(in the rows, 128 means zero)
The rows below fall into families. The same turns and mirrors carry the whole set onto itself and the rows of a family onto each other. For each named row, which other rows are in its family? Write them in the order they are listed.
These 15 rows form 5 families of 3 rows each.
Q: [103 133  92 150 120 112 135 110 105 139 128 124 111 131 147 101 137 162
 145 158]
H: [ 99 103 141 127 138 158 145 150 122 106 120 157 110 145 131 112 140 163
 134 112]
F: [ 99  82 102 130 143 171 153 158 121 128 131 130 113 134 122 125 125 160
 136 130]
K: [113 116 112 152 104 123 137  96 113 153 146 147 101 137 141 117 149 146
 137 158]
G: [108 129 126 113 161 132 116 132 152 170 127 129 119 133 125 152 116 164
 151 102]
A: [111  87 116 131 129 159 158 151 136 107 133 143 110 135 123 102 141 144
 143 125]
B: [138 129 105 148 114 126 126 105 105 151 132 129 111 124 158 113 154 152
 163 143]
P: [119 112 117 148 112 112 141  95 101 152 122 154  93 131 143 120 159 169
 149 144]
N: [115 133  99 161 121 103 136 105  96 159 129 136  98 123 149 113 144 147
 147 131]
S: [111 118 113 106 166 130 119 121 126 175 121 124 136 122 120 141 131 146
 154  97]
J: [ 95 107 126 137 136 157 141 157 125 108 133 138 123 158 118 127 134 144
 130 112]
R: [ 97 131 110 131 137 140 107 120 147 177 123 120 131 113 119 143 124 175
 153 104]
L: [ 98 108 126 118 132 166 157 170 119 126 135 144 117 142 137 109 139 138
 156 130]
X: [117 130 138 109 156 124 139 116 131 171 105 132 126 118 119 144 120 171
 130 104]
V: [121 127 136 127 144 124 121 112 133 176 119 107 126 122 103 140 113 153
 133 112]

Which other rows belong to the same family as N? G, A
Which other rows belong to the same family as H? P, X
Which other rows belong to the same family as S? B, L

The rows below fall into families. The same turns and mirrors carry the whole set onto itself and the rows of a family onto each other. For each named row, which other rows are in its family? Write them in the order they are listed.
These 30 rows form 10 families of 3 rows each.
limaf: [137 134 175 112 121 148 159 104 156]
gozef: [121 114 163 107 132 133 154  92 155]
lep: [122 118 109 126 158 133 148 119 151]
Gogav: [109 113 115 120 141 128 150 129 153]
zir: [130 140 148 143 137 187 133 139 138]
losi: [124 122 178 122 119 144 158 105 163]
Pof: [117 113 111 126 161 144 131 129 140]
nazuf: [117 113 116 118 147 126 139 133 139]
feni: [133 143 139 142 146 192 136 117 141]
zogo: [137 121 163 121 113 141 161  96 153]
neb: [112 109 114 123 159 136 146 131 149]
Bok: [132 131 158 133 145 187 129 136 133]
Ril: [112 111 112 126 160 138 147 131 147]
nume: [133 135 139 142 144 188 126 136 153]
bodiv: [117 115 178 111 125 142 157 107 149]
dinus: [121 105 108 135 140 134 144 126 151]
tet: [120 112 120 126 151 125 145 140 152]
dozi: [132 138 152 139 148 194 135 124 143]
Dat: [134 138 150 136 149 193 132 129 141]
figu: [124 117 163 111 117 152 148  90 166]
vokug: [112 102 125 123 157 134 137 139 146]
kavuk: [125 123 171 113 132 140 165  96 157]
lidu: [132 141 135 127 131 192 129 123 134]
vuk: [132 138 158 131 139 192 129 113 138]
liseg: [133 120 177 114 124 142 147  99 161]
Madu: [146 133 143 146 135 187 130 126 145]
lurod: [129 111 110 112 152 132 135 126 153]
nuza: [123 133 146 140 135 190 122 129 140]
zige: [129 127 164 119 131 146 161  85 161]
savip: [125 122 173 111 129 144 164  96 155]

Which other rows belong to the same family as bodiv? Bok, vokug
Which other rows belong to the same family as tet? zir, losi
Which other rows belong to the same family as nume? limaf, Gogav
Which other rows belong to the same family as feni? lep, zige
Which other rows belong to the same family as nuza? nazuf, liseg
Which other rows belong to the same family as figu? lidu, lurod
Which other rows belong to the same family as Madu? zogo, dinus

